(in the rows, 128 means zero)
A single turn carries every row of the set below to another of its rows. Some are shown first; where does it send the rows asked next?
Fimin: [121 111 117 131 160 115 147 141 108 156 102 121 173 121 132 151 121 136
 115 127]
kures: [ 97 159 119 109 134 118 118 107 109 140 120 136 150 141 116 165 137 104
 134 148]
tefub: [146  81  99 109 139 127 128 128 128 137 115 115 143 160 118 151 141 142
 117 114]
did: [126 127  90 118 160  88 116 134 130 142 122 144 159 143 124 155 118 134
 149 136]
rubim: [117 127 132  97 115 126 102 125 120 125 154  82 146 143 144 139 138  97
 132 109]
pamus: [121 119 135 111 152 157 112 135  92 165 139 123 124 132 141 121 100 181
 153 122]
Vagu: [125  98 140 127 121  83  74 132 103 134 128 135 108 123 134 140 133 129
 115 119]
nesov: [154  93 122 149 136 135 127  92 110 144 104  98 120 117 147 123 127 161
 149 113]
Ver: [113 130 134 105 157 157 125 129  73 150 133 125 116 142 138 122 133 170
 155 110]
siba: [123 122 136 130 136 138 141 167 121 119 142 165  98 138 127 136 113 126
 132 157]
dorup: [136 137 154 138 139 148 119 148 172 123 112 140 131 122 128 159 135 125
 141 107]
Fubup: [122 112 126 122 114 141 116 138 129 133 151 125  56 111 131 138 117 130
 135 131]
pero: [132 138 132 147 142  93 120 135  98 138  88 100 102 139 137 140 136 110
 122 138]
Geg: [125 120 138 118 104 130 134 134 140 163 147 116  67 122 130 134 131 132
 144 120]
Vamuf: [109 153 137 129 140 136  88 135 155 115 127 140 133 112 135 113 100 114
 165 119]
nila: [130 108 116 107 142 154  94 127 117 112 115 106 142 159 127 120  97 119
 110 112]
museb: [121 115 159 130 133 102 127 119 116 129 119 109 101 120 127  98 118 140
 186 122]
fep: [141 101 139  89 168 134 129 130 137 147 128 129 120 144  95 136 139 134
 101 136]
dako: [112 116 136  99 162 146 140 117 135 151 143 161 104 112 161 125 156 145
 156 133]
badi: [123 107 113 119 171 117 115 124 184 126 121 142 122 134 132 149 149 133
 124 130]
Bif: [117 120 144  91 128 172  96  96 134 135 117 108 111 141 131 123 146 110
 117 128]
Genop: [117 130 138 120 113 135 134 130  82 115 153 140 115 152 127 110 121 143
 128 156]
Vur: [106 104 128 117 134 145 139 119  96 149 118 107 120  72 156 138 132 135
 157 138]
mun: [127 112 119 118 187 123  95 106 142 107 169 114 143 124 128 145 133 130
 145 124]
dovak: [129 147 160 115 128 137 113 118 136 140 158 126 162 153 143 159 120 124
 164 144]
Nev: [111 115 119 110 140 142 150 126 119 139 158 178 136 136 153 119 137 122
 148 113]
Zag: [122 162 121 163 133 111 120 104 118 153 108 118 112 114 165 114 122 142
 139 140]
vigik: [139 173 118 127 163 155 138 126 109 138 134 121 119  86 144 138 140 129
 154 135]
nemi: [124 119 110 111 120  76  96 130  98 140 142 139 101 113 130 117 114 132
 149 139]
Doza: [128 114 161 140 147 124 103 137 115 118 109  86  81 130 163 137 120 126
 138 124]
Pali: [162 121 120 144 171 144 112  74 127 149 116 113 123 115 134 144 123 131
 156 115]
naru: [130 135 112 128 192 172 135 123 101 120 115 114 121 120 121 124 137 140
 132 125]
bodul: [132 135 142 134 136 152  83 116 153 109 152 102 158 108 137 139 131 138
 126 126]
lemed: [121 134 140 127  94 141 115 129  91 150 108 123 161 127 126 160 124 130
 155 124]
lisof: [ 89 151 114 148 139 110 114  96 121 153 123 106 114 104 150 107 128 147
 134 135]
mudin: [145 126 143  93 129 137 115 118 114 152 134 138 108 105 141  86 127 145
 130 164]
kunov: [114 116 121 139 166  92 137 128 164 125 124 125 120 128 109 131 103 106
 138 132]
Malo: [154 107 119 133 129 115 129 139 134 134 167 135 164 136 155 160 114 123
 145 136]
Ruv: [144 113 141 115 139 100 114 110 127 137 144 105 148 152 146 144 177 124
 114 120]

lemed moves to Bif
fep moves to kunov
Now these:
vigik moves to Genop
kures moves to nila
rubim moves to bodul
siba moves to pero
nesov moves to dako
Nev moves to Vagu
mudin moves to museb
Fubup moves to Zag
pamus moves to Geg
Malo moves to Ruv
did moves to tefub

A single turn carries every row of the set below to another of its rows. Some are shown first; where does it send the rows asked next?
Femed: [160 156 136 138 129 120 135 157 128 136 127 117 113]
Zetom: [141  95 130 163 127 115 115 125  92 141 137 116 157]
mep: [100 105 109 155 114 140 107 152 138  96 117 113 134]
vibim: [141 117 160 147 127 106 148 103  92 132 116  97 104]
Ris: [153 120 155 150 107 111 144 105  97 141 125 107 101]
zuna: [153 156 139 126 146 121 139 146 121 133 112 117 114]
Bav: [115 128 107 138 117 106  91 148 148  93 109 117 133]
Kiku: [133 120 125 115  93  93 161 105 116 132 159 136 125]
boros: [115  86 141 152  92 125 107 103 131  97 103 127 120]
pav: [104 113 108 155 109 140 108 156 138 100 114 110 135]
zusep: [110 132 130 140  95 104 129 125 133  86 108 120  86]
bip: [154 150 142 131 145 123 133 150 130 133 114 103 118]
bor: [116 126 110 131 120 111  89 143 153  94 108 114 131]
gepit: [129  94 131 153 144 122 126 121  89 138 128 124 160]
Gelar: [163 117 129 120 111 114 117 127 140 141 137 144 160]
tez: [158 121 132 105 129 118 121 122 137 143 123 139 161]
tafif: [143 116 158 142 126 115 148  98  90 136 113 114 108]
gobo: [128 119 132 103 103 104 172 107 127 127 149 138 128]
Tel: [112  96 117 119  85 110 104  95 147 106 116 108 131]
Rov: [127  89 135 155 139 109 124 116  91 129 132 119 160]
gam: [111 132 132 140 105 106 123 124 136  84 106 116  84]
Sagud: [107 125 111 134 143 106 158 151 108 116 153 128 142]
nole: [160 114 140 108 119 123 125 121 146 141 124 133 159]
Leded: [ 90 120 110 131  91 123 139 126 134  96 126  96  98]
mitu: [109 132 108 131 142 113 160 147 100 126 150 122 138]
Pifu: [119  86 136 150  83 125 108 107 133 101 102 129 126]
doga: [128 119 128  98 108 102 166  99 117 135 145 135 131]
kor: [116 133 107 147 133 103 150 153 100 124 160 118 134]
beme: [115  96 118 126  83 105  99  96 141 107 115 109 136]
durod: [ 93 126 111 133  85 117 139 124 132 100 122  93  97]

durod moves to beme
Ris moves to Zetom
Now these:
mitu moves to doga
Sagud moves to gobo
mep moves to Leded

A single turn carries every row of the set below to another of its rows. Some are shown first; where does it send the rows asked next?
beb: [144 161  93  46 132  96 109 102 146 125 108 124 119 135 151 120 115 116
 142 142  92  84 170]
zukes: [119 119  96  68 134  93 110 127 147  82 133  99 144 148 143  94  98 146
 140 163 139  72 141]
siler: [148 144 120 101 142 122 114 152 159  87 111 150 164 137 123  98 112 104
 133 121 133  92 162]
pogeg: [147 137 108  61 151 140 141 120 146 109 129 127 147 150 130 115 104 100
 120 113 161 105 105]
fupi: [155 115 124 103 181 172  76 101 154 121 111 113 151 149 130  97 124 139
 126 155 111  89 133]
nor: [121 100 116  84 114 120 106  70 128 120 100 109 147 141 123 131 112 137
 128 148 147 114 122]
lotod: [152 136 113  80 175 123 127 129 151 108 131 116 118 168 114 114 113 118
  92 114 101 126 100]
Kilu: [137 100  72  93 120 113 117  99 155 110 124  89 158 129 153 127  83 149
 112 132 120  53 158]
Befe: [132 108 100 103 127 137  74  71 140 110 116 114 131 178 155 116  89 121
 122  95 118  93 156]
Gagil: [167  98  73  76 137  92 118 125 120 132 150 128 141 176 139 114  98 136
 135 131  82  89 150]
gutu: [120 109 106  94 126 127  93 161 130 103 140 113 152 151 124 116 124 113
 143 155  86  73 142]
Mip: [169 151  95 125 126 130 135 148 147  88 120 110 165 139 152 113 105 110
 111 116  89  76 142]
biki: [149  93 111 120 168 133  89 113 134 109 130 140 157 140 117 108 104  89
 132 136 142 105 135]
Maken: [175 155 121 116 119 128 135 115 150 120 116 122 113 132 129 109  88 137
  98 119  86  87 113]
nasad: [133 131  85  86 127  98 101  86 164 136  99 116 125 127 127 127 113 155
  90 153  87  76 162]
Kam: [139 130 140 111 141 112 133  97 131 131 109 135  97 146 137 123 132 124
 128 129 134 102 102]
filuk: [124 124  78 108 155 125 108 103 158  79  94 106 151 165 169 132 141 158
 113 148  97  91 125]
fizis: [162 133  92  60 164 119 134 117 125 120  85 111 136 170 168 103 134 126
 112 157 120 125 130]
pugap: [131 102  79  78 135  83 118 127 147 119 118 133 132 159 112 105 121 154
 114 177 104 110 142]
razom: [117 110  95  99 150 129  67  89 139 100 101 128 185 165 125 124 119 138
 122 149 119  84 145]
Ruzu: [122 134 114  54 145 105 103 107 151 109 142 127  99 141 168 100  97 136
 138 123 104  72 149]
zekim: [164 111 103  95 156 109 115  83 139 102 106  76 133 138 146 125 117 162
 106 160 120 113 104]
Zuri: [145 143 134  59 152 123 110 134 133 114 155 131 120 149 130  93 103 123
 102 158 139  99 144]
mib: [169 155  84  95 139 139 102  94 152 110 132 126 172 154 130 131 112  93
 114  97 140  77 138]
Nur: [155 112 119  90 121  95  96 130 147 135 117 122 127 125 100 135 146 120
 141 148 119  97 164]
met: [171 127 100  82 122 118 104  84 107 114 129 102 141 176 163  96 106 118
 136 139 150 102 125]
bupin: [122 151  91 116 147 147 111 116 156  84  85 119 146 146 156 136 116  88
 144 128 104  80 138]
nog: [148 113  90 109 132 163 134 109 164 109  89 109 136 157 156 130 153 133
 155 144 123 111 137]
fuf: [150 157  87 111 140 123 108 104 162 107 125 124 130 174 128 140 131 109
  94  90  84 103 131]
dutuf: [155 120 103  89 132 109 151 138 140 136 124 123 112 176 127 143 117 144
  89 124  93 113 154]
fanev: [185 108  95  93 137 126 122 112 175 138 106 116 106 114 129 142 116 156
 130 138 123  69 137]
Dovol: [184 132 130 111 156 135  88  96 135 117 110  70 150 157 121 114 132 136
 143 148 111  98 137]
zofaz: [117  98 127 114 115 161 124 103 134 130 110 106 134 168 142 127 139 135
 142 124 108 103 127]
luta: [167  82  64  66 156 117 122 116 153 130 133 126 141 131 151 121  83 124
 123 125 102  94 169]
pasa: [172 172  95  89 141 126  95 106 168 104 114 104 125 157 132 139  89 130
 106 123  97  69 179]
benof: [149 116  69  86 113 154 126 127 154  96 146 132 148 157 151 126  83 108
 126 131 143  86 162]
zukiv: [162 117 126 104 130 123 129 128 158 125 112 164 124 139  97 102  92 130
 117 118 127 111 132]
Vinu: [189 134  94 128 175 122 126 112 133 123  95 100 140 162 134 137 106 131
 113 133  85  81 110]
vivu: [145 120  91  92 142 155 112 139 162 104 127 106 124 136 155 121  96 148
 134 147  92  39 114]
lebi: [134 114  94  82 180 137  94 103 156 118  77 119 131 171 153 119 111 129
  93 118  87 114 162]

Zuri moves to bupin
nasad moves to nor
Now these:
Ruzu moves to nog
Nur moves to Befe
pogeg moves to Mip

A single turn carries every row of the set below to another of its rows. Some are shown first; where does it send the rows asked next?
Ranal: [137  90 120 122 116 115 160 128 158 106 130 123  95 121 149]
lavi: [175 119 111 111 146 121 144 103 121 106 133 154 128 112 148]
Vanal: [118 114 102 127 113 118 134  84 141 127 109 114 149 126 123]
reb: [186 100 117 125 106 153 114  80 119 139 151 140 104 144 113]
kun: [168  82 116 101 117 162 180 111 139 118 143 155  99 150 134]
zib: [159 110 134 102 129 123 104 128 125 153 108 129 144 120 149]
rab: [158 116 141 126  90 135 141  93 128 108 109 138 179 133 158]
luf: [154  75 151 141 119 136 131 116 153 146 105 150 105 180 155]
pebet: [156  81 117 107 100 171 182  95 128 111 131 142 123 170 127]
Fevo: [119 108 106 135 120 125 148  85 151 117  99 117 141 120 125]
Revet: [174 103 149 122 126 132 119 146 124 141 104 147 137 128 162]
Nito: [172 123 110 120 151 117 134  96 135 111 122 145 118 108 144]
guvi: [119 119 145  91  90 137 120 122 147 118 146 137 135 129 144]
Vup: [134  88 106 144 107 151 158  99 159 164 117 142 119 156 108]
Mazu: [154  68 149 137 116 134 132 128 153 150 125 145 102 179 149]
Penav: [158 105 129 155 124 154 156  99 139 173 106 129 117 152 111]
gunav: [186  95 144 126 134 152 147  84 124 114 122 173 142 167 152]
tubu: [173 104 110 109 105 134 120  87 135 144 160 133  99 172 124]
dumiz: [131 100 154 119 110 136 110  70 136 123 125 131 123 184 129]
Gev: [136 112 160 106 100 119 140 129 133 104 160 135 140 124 135]
mel: [172  71 126 125  85 168 167 104 129 113 143 139 103 148 130]
mon: [126 107 162 121  86 117 117 131 140 120 142 118 133 143 136]
Fator: [173 114  98 103 119 142 126  63 133 144 144 143 116 151 118]
rabe: [157  80 113 154  98 169 142  94 134 157 107 138 125 146 108]
laf: [130  95 143 120 101 140 121  66 136 125 128 124 142 184 122]
Kige: [154 113 131 108 114 137 110 140 149 154 110 155 135 123 166]
gaba: [133  84 118 129 112 115 163 144 157 121 128 129 104 126 149]
nuz: [170  91 134 117 104 165 194  97 129 119 128 122 112 156 139]
kenu: [150 102 130 135  87 126 159 112 149 130 105 140 176 124 161]
sov: [181 121 130 118 112 135 134  75 130 143 156 117  99 155 123]
Nadaf: [157 124 134 122  89 122 161 106 157 123  91 155 169 138 145]
fab: [173  96 155 128 124 150 151  79 130 103 119 171 136 172 156]
Peta: [171 120 139  92 123 115 114 133 143 148  96 142 127 137 144]
kagik: [132 123 161  92  92 116 142 129 149 104 135 137 130 143 123]
Pek: [160  95 110 152 125 157 149 105 140 167 112 160 125 163 111]
dogi: [142 120 131 117  93 149 150 109 149 118 115 163 171 121 161]

Pek moves to kenu
gaba moves to laf
Now these:
rab moves to kun
sov moves to Peta
dogi moves to mel
Nito moves to luf

